In the data rows, the value 500 means zero.
Some points:
ndarray[536 554 586 582 548 416 641 554 393 599 456 612 314 354 561 488 454 613 575 474 568 561 386 605 494 473 547 497
        617 497 584 255 624 470 502 398 295 290 588 531 450 519 452 449 500 681 562 431]
ndarray[416 462 381 519 354 702 279 446 585 549 422 765 593 483 448 371 517 477 858 527 513 669 705 637 255 388 633 576
        424 397 231 591 345 350 674 550 585 521 351 659 253 600 544 360 506 519 393 641]
ndarray[528 602 516 510 695 999 608 658 103 519 720 598 583 429 496 589 628 379 503 411 516 524 458 595 713 455 427 513
        609 532 498 537 590 458 710 492 496 115 615 492 363 509 655 460 578 616 547 261]
ndarray[395 438 774 566 571 513 568 572 473 406 423 388 598 375 403 561 436 711 209 541 438 597 502 484 470 491 596 616
        496 528 561 521 439 411 425 584 463 595 561 153 563 529 633 631 349 379 521 451]
ndarray[453 321 618 553 473 509 408 508 576 422 360 624 664 468 392 502 553 440 366 582 564 763 357 440 328 452 627 463
        392 672 636 574 341 565 511 843 602 520 337 473 608 542 602 639 647 409 536 681]
ndarray[617 493 510 501 490 376 715 651 433 654 497 454 651 413 441 488 536 495 436 557 611 475 285 599 684 388 547 504
        293 597 590 453 529 522 208 433 500 499 677 486 654 472 746 800 533 502 481 391]
ndarray[589 573 449 412 485 414 695 463 403 532 466 437 446 478 568 332 411 873 474 456 403 716 602 522 533 606 426 432
        495 370 564 326 608 518 531 482 279 509 640 341 374 453 473 408 623 607 607 521]
ndarray[492 324 518 528 446 667 368 506 536 674 496 625 478 487 554 551 476 342 379 517 621 436 539 439 338 417 450 649
        509 452 087 800 580 496 656 519 640 303 537 529 313 475 456 431 566 471 260 366]
ndarray[598 640 511 544 461 510 523 502 347 501 541 611 405 515 571 379 539 504 425 556 319 584 413 555 498 487 507 501
        541 437 650 413 473 291 876 368 465 319 592 542 607 579 543 560 519 722 656 303]
ndarray[345 378 311 422 524 511 531 396 450 450 487 369 607 702 602 721 478 233 517 536 558 287 505 567 502 541 393 407
        262 701 659 524 561 646 341 589 369 628 486 328 487 441 364 490 436 436 354 589]
ndarray[467 513 475 567 361 522 394 253 633 484 377 290 540 702 502 632 510 531 505 444 521 381 555 477 426 626 539 516
        398 607 510 467 591 615 422 598 393 698 415 407 509 491 297 405 356 533 307 719]
ndarray[851 649 630 720 505 444 531 806 283 406 504 604 470 310 575 482 287 467 435 659 496 621 471 636 325 330 055 508
        683 462 597 434 556 238 732 477 575 329 288 678 543 720 687 385 538 378 772 261]
ndarray[487 525 506 398 597 335 505 482 365 472 518 416 441 572 484 569 478 560 555 470 524 501 533 528 613 578 328 496
        479 606 529 516 588 573 359 634 290 617 518 316 604 319 394 472 354 603 612 605]
ndarray[461 592 544 517 445 440 528 761 233 382 679 638 211 475 659 476 607 554 417 419 424 415 262 581 801 477 620 588
        527 579 544 617 549 424 682 534 717 297 794 551 573 725 507 440 694 461 589 436]
ndarray[492 477 437 501 414 580 474 328 583 475 535 397 571 545 566 494 537 538 612 391 598 489 566 435 383 474 265 538
        459 526 616 511 390 624 173 519 446 524 294 463 550 153 353 394 395 433 379 839]
ndarray[479 506 582 416 576 515 594 564 524 507 583 489 594 692 433 589 629 535 477 470 514 549 384 485 557 184 544 472
        383 638 376 453 271 603 396 550 551 581 295 517 709 450 544 600 412 375 397 484]
ndarray[298 517 503 610 463 591 430 296 709 450 530 611 370 539 604 446 558 273 556 553 645 478 553 374 481 362 470 644
        445 365 425 600 432 286 776 602 651 460 393 724 282 468 506 372 562 499 410 453]
ndarray[445 339 494 491 445 489 000 292 887 478 440 636 467 426 298 498 303 293 385 513 556 559 617 487 330 423 491 735
        456 257 297 589 467 333 779 610 596 474 410 729 358 492 474 555 571 428 436 498]
ndarray[520 509 639 594 386 582 515 306 713 410 384 392 462 619 477 472 430 591 540 435 429 626 590 356 261 638 419 367
        505 403 638 344 403 483 307 526 365 571 243 469 542 579 520 452 430 556 573 777]
ndarray[286 463 388 478 428 520 462 283 658 508 449 795 563 721 625 597 551 467 778 422 464 381 442 438 546 629 216 630
        383 589 304 541 469 670 564 580 282 533 566 683 414 492 421 392 534 598 258 597]
ndarray[546 664 573 306 431 430 503 870 786 510 443 615 531 357 356 607 469 581 471 603 475 642 354 674 448 370 702 471
        680 416 487 551 328 432 644 374 546 492 591 735 536 600 677 482 437 495 698 343]
ndarray[523 448 496 515 625 449 676 384 520 225 481 346 591 516 000 565 670 540 626 444 434 491 544 404 378 605 464 351
        369 497 602 437 382 552 376 641 394 532 575 502 526 510 497 598 434 615 549 610]
ndarray[303 420 601 577 487 682 090 364 806 463 181 697 463 351 465 575 449 507 449 555 615 607 496 395 442 272 631 361
        598 324 223 574 349 461 652 396 652 576 375 645 306 612 557 439 628 371 384 429]
ndarray[396 399 518 475 736 538 575 575 539 466 656 298 419 662 368 533 520 593 423 591 632 520 505 571 596 553 561 452
        350 728 470 498 574 565 338 476 511 512 289 481 618 525 683 758 401 351 279 439]
ndarray[592 453 671 296 637 641 230 385 810 441 413 646 607 626 524 551 465 524 583 528 629 600 475 476 376 497 514 426
        490 483 354 431 434 733 584 663 666 590 342 608 380 462 408 501 447 527 310 655]
ndarray[533 496 606 666 522 387 502 453 457 549 486 447 491 533 438 399 510 552 473 521 521 509 563 529 205 636 524 553
        389 525 503 499 335 576 432 595 515 790 093 376 625 207 576 622 448 526 448 677]
ndarray[443 438 320 479 389 462 293 132 583 521 453 628 465 406 510 526 564 309 538 551 585 563 585 458 534 435 469 524
        724 370 294 458 601 396 701 510 514 489 497 425 249 435 373 366 525 307 369 676]
ndarray[542 489 374 414 368 456 589 417 442 877 487 353 418 418 603 503 464 629 547 516 369 320 505 412 563 598 520 327
        496 999 613 341 603 548 464 432 321 583 605 297 540 246 610 544 493 597 635 502]
ndarray[597 515 644 474 465 100 517 582 550 520 364 498 449 422 407 426 386 654 419 384 312 638 402 499 461 631 666 426
        639 430 623 343 486 449 349 540 506 487 565 722 498 508 627 636 408 597 497 439]
ndarray[570 606 635 335 525 411 636 517 491 513 514 410 626 467 530 497 509 555 593 536 682 454 549 459 422 543 497 406
        515 356 842 423 648 516 478 497 220 346 483 534 598 484 603 631 392 478 579 471]
ndarray[525 839 330 388 669 454 725 508 467 597 604 513 465 525 569 585 519 509 535 476 443 438 420 531 800 581 307 128
        581 620 611 680 742 597 547 506 359 463 755 254 487 378 423 484 444 619 370 362]
ndarray[539 644 442 459 534 429 550 555 277 552 481 572 312 206 527 304 317 517 544 525 371 428 497 553 724 421 494 552
        400 557 666 516 467 368 660 319 386 273 588 474 511 571 272 315 613 492 737 239]
ndarray[463 527 432 390 577 440 604 609 403 523 432 488 497 558 291 321 589 298 281 394 388 423 530 556 824 578 224 261
        468 546 566 498 611 567 448 511 509 634 538 409 586 619 574 681 355 525 457 491]
ndarray[527 577 639 476 505 533 410 759 382 488 645 548 513 284 466 527 525 395 486 561 459 564 562 558 628 405 586 437
        598 508 542 513 621 368 618 418 390 308 683 441 470 543 465 319 639 475 825 421]
ndarray[397 547 372 460 406 603 345 258 671 604 513 568 501 631 635 430 354 429 493 394 545 149 371 354 374 372 373 643
        463 303 062 483 605 456 739 597 474 471 348 718 223 565 301 202 491 580 369 573]
ndarray[696 750 564 516 504 431 516 550 414 392 567 425 322 298 530 414 467 457 548 593 387 581 600 614 408 315 488 599
        721 371 538 409 646 318 661 475 448 413 649 457 443 503 385 338 511 781 633 509]
ndarray[542 488 668 524 590 475 503 467 636 428 387 526 604 904 417 532 417 450 422 560 403 604 633 508 403 590 581 602
        395 700 479 584 334 586 333 397 540 654 319 484 580 353 703 520 245 414 426 653]
ndarray[520 492 363 424 549 274 682 617 433 456 514 352 459 360 581 562 450 566 502 406 499 486 524 381 532 397 572 345
        525 357 612 506 530 435 276 480 590 523 617 395 503 605 567 544 365 538 683 490]
ndarray[521 458 635 527 687 640 596 590 400 833 549 427 459 562 342 623 505 589 527 491 518 420 440 525 651 475 544 530
        386 708 528 580 495 611 305 448 352 547 473 440 219 482 485 762 434 478 427 455]
ndarray[586 447 597 547 596 368 612 444 530 462 475 557 639 424 401 630 544 509 485 514 538 478 473 578 514 531 741 415
        403 410 534 396 566 707 463 402 370 604 591 377 606 483 630 606 247 565 383 580]
ndarray[479 448 403 424 554 402 630 634 410 485 428 331 654 421 467 377 657 535 507 512 516 506 422 466 553 495 385 392
        224 449 631 410 638 440 477 410 438 485 552 373 494 436 591 602 484 500 413 499]
ndarray[500 324 633 463 485 513 558 413 594 682 415 528 563 640 458 539 610 375 458 505 523 460 518 509 475 548 381 250
        444 659 553 434 436 644 327 545 589 610 398 316 630 508 495 381 418 432 366 636]
ndarray[669 502 405 252 459 438 445 779 509 596 647 746 500 383 626 347 521 395 506 622 507 503 483 447 500 364 576 518
        686 442 590 434 591 289 648 582 516 379 524 613 543 683 299 348 627 673 641 258]
ndarray[483 387 630 684 482 520 422 455 591 525 513 589 565 481 407 594 483 458 404 435 437 440 529 917 697 508 550 456
        412 571 416 623 336 538 444 592 696 427 253 598 606 468 344 614 517 268 257 551]
ndarray[506 511 340 360 528 580 805 511 386 552 407 409 423 501 693 459 423 524 506 473 404 446 437 475 527 903 462 501
        427 508 561 445 487 635 384 486 482 571 564 320 603 444 572 529 378 504 451 535]
ndarray[355 281 624 538 365 731 330 406 706 514 319 672 524 583 457 489 427 296 612 496 586 555 237 588 150 380 737 644
        244 567 284 688 522 287 803 600 779 533 415 638 521 573 525 348 475 377 431 394]
ndarray[414 588 444 532 484 633 310 292 593 438 445 599 456 516 677 434 606 329 512 579 579 444 536 482 437 491 424 682
        344 534 217 534 459 562 496 705 563 436 412 580 379 466 380 393 582 416 161 538]
ndarray[685 712 507 664 456 524 456 683 355 431 599 593 440 390 481 355 365 529 572 531 421 357 482 436 544 343 790 500
        809 398 596 442 551 220 624 430 509 164 548 527 491 661 571 425 586 582 836 346]
There is one direction along which these points spread out most. Take the direction at right angles to it along which they spread out most. Go by this last direction. Where along it does each point below lie, from 0 to 99? 50 is the average, and the first point above lies past it. One standard deviation of the points above along it is 16.
ndarray[453 321 618 553 473 509 408 508 576 422 360 624 664 468 392 502 553 440 366 582 564 763 357 440 328 452 627 463
        392 672 636 574 341 565 511 843 602 520 337 473 608 542 602 639 647 409 536 681] 44
ndarray[536 554 586 582 548 416 641 554 393 599 456 612 314 354 561 488 454 613 575 474 568 561 386 605 494 473 547 497
        617 497 584 255 624 470 502 398 295 290 588 531 450 519 452 449 500 681 562 431] 58
ndarray[461 592 544 517 445 440 528 761 233 382 679 638 211 475 659 476 607 554 417 419 424 415 262 581 801 477 620 588
        527 579 544 617 549 424 682 534 717 297 794 551 573 725 507 440 694 461 589 436] 70
ndarray[286 463 388 478 428 520 462 283 658 508 449 795 563 721 625 597 551 467 778 422 464 381 442 438 546 629 216 630
        383 589 304 541 469 670 564 580 282 533 566 683 414 492 421 392 534 598 258 597] 45
ndarray[542 489 374 414 368 456 589 417 442 877 487 353 418 418 603 503 464 629 547 516 369 320 505 412 563 598 520 327
        496 999 613 341 603 548 464 432 321 583 605 297 540 246 610 544 493 597 635 502] 34
ndarray[598 640 511 544 461 510 523 502 347 501 541 611 405 515 571 379 539 504 425 556 319 584 413 555 498 487 507 501
        541 437 650 413 473 291 876 368 465 319 592 542 607 579 543 560 519 722 656 303] 69
ndarray[396 399 518 475 736 538 575 575 539 466 656 298 419 662 368 533 520 593 423 591 632 520 505 571 596 553 561 452
        350 728 470 498 574 565 338 476 511 512 289 481 618 525 683 758 401 351 279 439] 31
ndarray[355 281 624 538 365 731 330 406 706 514 319 672 524 583 457 489 427 296 612 496 586 555 237 588 150 380 737 644
        244 567 284 688 522 287 803 600 779 533 415 638 521 573 525 348 475 377 431 394] 66
ndarray[570 606 635 335 525 411 636 517 491 513 514 410 626 467 530 497 509 555 593 536 682 454 549 459 422 543 497 406
        515 356 842 423 648 516 478 497 220 346 483 534 598 484 603 631 392 478 579 471] 44
ndarray[539 644 442 459 534 429 550 555 277 552 481 572 312 206 527 304 317 517 544 525 371 428 497 553 724 421 494 552
        400 557 666 516 467 368 660 319 386 273 588 474 511 571 272 315 613 492 737 239] 69
ndarray[500 324 633 463 485 513 558 413 594 682 415 528 563 640 458 539 610 375 458 505 523 460 518 509 475 548 381 250
        444 659 553 434 436 644 327 545 589 610 398 316 630 508 495 381 418 432 366 636] 30
ndarray[492 324 518 528 446 667 368 506 536 674 496 625 478 487 554 551 476 342 379 517 621 436 539 439 338 417 450 649
        509 452 087 800 580 496 656 519 640 303 537 529 313 475 456 431 566 471 260 366] 65
ndarray[395 438 774 566 571 513 568 572 473 406 423 388 598 375 403 561 436 711 209 541 438 597 502 484 470 491 596 616
        496 528 561 521 439 411 425 584 463 595 561 153 563 529 633 631 349 379 521 451] 40
